[155  95 172 145 106 113 172 117 133 122 146] = N
[ 94 112 109  97  89 118 105 150 161  80 167] = Z
[ 97 159 118 145 140 171  97  97 188 121 184] = K
q: [ 97 159 118 145 140 171  97  97 188 121 184]
K
after: [188]
[121]
after: [171]
[97]
again K: 
[97]

[114 127 106 153 117 159 102 109 133 117 110] = A
[114 127 106 153 117 159 102 109 156 109 147] = D
[154 122 159 129 135 129 133 141  82 167 150] = E
again A: 
[117]
shift +1: [159]
[160]

[116 136 146 120 131 119 130 116 139 126 115 123 135 125 124 120 144 141
 129 125 133 125 116 129 122 141 115 133] : X
[123 168 161 130 175 124 124 146 128 125 125 116 144 142 111 125 129 165
 130 119 117  98 130 108 136 113 122 115] : M
[121 130 125 130 120 133 152 102 138 152 117 125 130 131 158 133 132 128
 151 127 136 124 108 123 126 128 105 147] : J
[132 124 127 128 132 127 118 143 126 120 134 130 132 126 110 130 130 124
 120 130 129 124 142 132 129 133 138 121] : P
[162 146 115 158 132 158 103 146  95 109 161 152  93 157 120 135  92 130
 105 147  94 138 118 136 157  91 152  99] : F
[128 123 117 134 135 135 145 134 138 153 131 126 147 132 132 151 133 119
 151 131 141  96 142 124 132 132 119 141] : W
[137 155 143 158 138 155 122 118 138 122 136 153 134 161 100 149 146 147
 124 162 127  82  93 154 155 100 104 129] : V
q: [121 130 125 130 120 133 152 102 138 152 117 125 130 131 158 133 132 128
 151 127 136 124 108 123 126 128 105 147]
J
q: [137 155 143 158 138 155 122 118 138 122 136 153 134 161 100 149 146 147
 124 162 127  82  93 154 155 100 104 129]
V

[120 141 140 127 130 130 122 144 138 129 169 121  93 123 126 107 155 146
 112  84  97 165 139 140 133 159 160 119 132 118 118  99 146 179 108 144
 136 164 122 120 171 146 143 156 104 141  98 175 141 103 107 123 129]  pova
[ 89 145 118 156  83 161 135 118 146 124 143  97 120  94  90 129 108  93
 141 126 144 142 133 120 108 111 116 163 107  74  92 127 135 134 134 150
  98 111 144 129 109 133 100 102 138 160 136 125 149 109 124 156 109]  veg
[ 89 142 119 156  83 158 137 116 143 125 140  96 122  94  89 131 107  92
 142 128 145 142 132 121 108 109 113 163 107  74  94 128 135 130 134 145
  98 109 140 128 107 134  99 101 139 161 139 123 149 110 123 154 108]  nozu
[ 90 148 117 156  83 163 132 119 150 124 144  98 118  94  92 127 109  95
 140 125 142 142 134 120 108 112 119 163 108  73  90 126 137 136 134 155
  99 112 148 130 110 133 100 103 136 160 134 127 150 108 125 157 111]  mus
[136  99 122 125 146 112 137 136  98 113 101 150 174 145 137 151 100 125
 129 149 158 105  90 122 145 112 116 118 118 149 162 174 107  98 154  89
 120 113 107 131 137 143 154 107 129 104 180  99 125 161 161 117 139]  mapop
[ 91 150 116 155  84 165 130 120 153 123 145  99 117  94  93 125 109  97
 138 123 140 142 134 120 108 114 122 163 108  72  89 124 139 139 133 160
  99 113 152 130 112 132 101 104 134 160 132 130 150 106 126 159 113]  sav
[118 104 135 104 137 125 119 163 156 118 171 143 111 163 101 139 123 145
 111  89 105 165 106 133 141  89 158 123 180 135 162 120 111 135 113 114
 125 155 113 127 167 113 160 144  96  97 123 113 168 107 129 115 144]  pelus
[135  98 123 126 143 113 139 137  98 113 102 148 174 144 135 152  98 124
 129 146 158 106  90 121 145 110 116 119 119 146 164 174 107  99 154  88
 119 113 106 130 137 145 153 106 129 105 182  99 127 160 160 118 137]  bebif
[124  96 123 128 132 120 141 136 101 112 109 138 170 139 114 159  93 113
 132 133 155 113  89 123 148 100 113 125 120 133 170 172 106 101 153  87
 113 111 103 129 139 149 154 104 124 109 187  99 137 148 153 119 131]  buk
[109 109 116 118 100 163 120 136 167 110 149 124 137 132  83 163  90 105
 139 113 138 134 109 120 131  70 126 161 157  95 144 143 108 114 141 126
 103 113 137 139 124 110 129 109 110 107 155  95 173 111 145 139 132]  Fevov
[107 100 120 123 104 149 130 136 139 110 141 122 146 132  82 168  88 101
 138 110 143 134 100 123 138  74 117 151 145 101 160 152 106 110 143 104
 102 112 116 132 131 123 138 105 112 110 171  95 171 120 143 132 126]  Sel
[ 98 134 151 147 116  98 171 108  95 163 117  97 117 102 126 114 160 105
 120 152 129 149 142 136 103 163 103 115  95 127  99 116 143 124 111 111
 127 123 101 115 101 149  97 117 170 169 119 143 112 133 105 120  98]  buviz
shift +1: [108]
[109]
q: [120 141 140 127 130 130 122 144 138 129 169 121  93 123 126 107 155 146
 112  84  97 165 139 140 133 159 160 119 132 118 118  99 146 179 108 144
 136 164 122 120 171 146 143 156 104 141  98 175 141 103 107 123 129]
pova
q: [ 98 134 151 147 116  98 171 108  95 163 117  97 117 102 126 114 160 105
 120 152 129 149 142 136 103 163 103 115  95 127  99 116 143 124 111 111
 127 123 101 115 101 149  97 117 170 169 119 143 112 133 105 120  98]
buviz
shift -1: [120 113]
[119 112]

[124 129 135 169 119 133 162 146 131 159  92 113 117 158] : L
[105 147 158  94 162 152 178 112  88 165  93  87 121 133] : S
[142 118 191 138 139 149 158 161 115 119  87 127 116 138] : C
[122 150 149 142 166 169 129  90 137 181  90 126 168 126] : Q
[126 106 164 103 137 190 179 141 147 139 120 132  95 132] : Y
after: [95]
[132]
q: [105 147 158  94 162 152 178 112  88 165  93  87 121 133]
S

[ 89 128  89  89 166]  B
[153 130  66 192 103]  G
[ 82 131 165 103 154]  H
[153 110  83 192 103]  U
after: [82]
[131]
again B: 
[89]
shift +1: [ 82 131]
[ 83 132]

[108 116 121 112 113 137 125 122 104 164]  makit
[167 135 136 136 141 113 156 113 146 120]  Sez
[161 130 134 120 130 113 164 115 130 145]  vifas
[115 138 119 152 131 156 113 136 136 103]  bati
[111 106 123 109 115 127 126 127 106 170]  daku
[102 107 120 113 116 139 108 147 110 136]  lova
[114 122 116 137 118 186 138 123 108 123]  Zifiv
[109 116 123 111 113 132 127 120 104 169]  tozu
[107 142 139 119 124 113  98 138 134 112]  dede
[142 162 125 136 119 134 163 110 111 134]  ziz
[124 100 119 130 163 139 124 163 144 111]  zuz
[107 134 118 143 122 169 111 136 121 107]  kav
again vifas: 
[130]
shift +1: [120 113]
[121 114]
after: [162]
[125]

[156  91 110 186 112 138 173 141  70] -> fuma
[145 170 111  89 149  98 112 124 176] -> mumo
[168  95  87 183 121  87 111 145 121] -> Baz
[138 149  90 112 165 134 128 180 109] -> tem
shift +1: [138]
[139]
after: [183]
[121]
after: [173]
[141]
after: [110]
[186]

[100 100 104 116 137] : kupo
[134 120 103 164 141] : Zuvez
[ 79  79 102  79  79] : Ved
q: [100 100 104 116 137]
kupo
shift -1: [102  79]
[101  78]
q: [ 79  79 102  79  79]
Ved
again kupo: 
[100]
after: [103]
[164]
again Ved: 
[79]

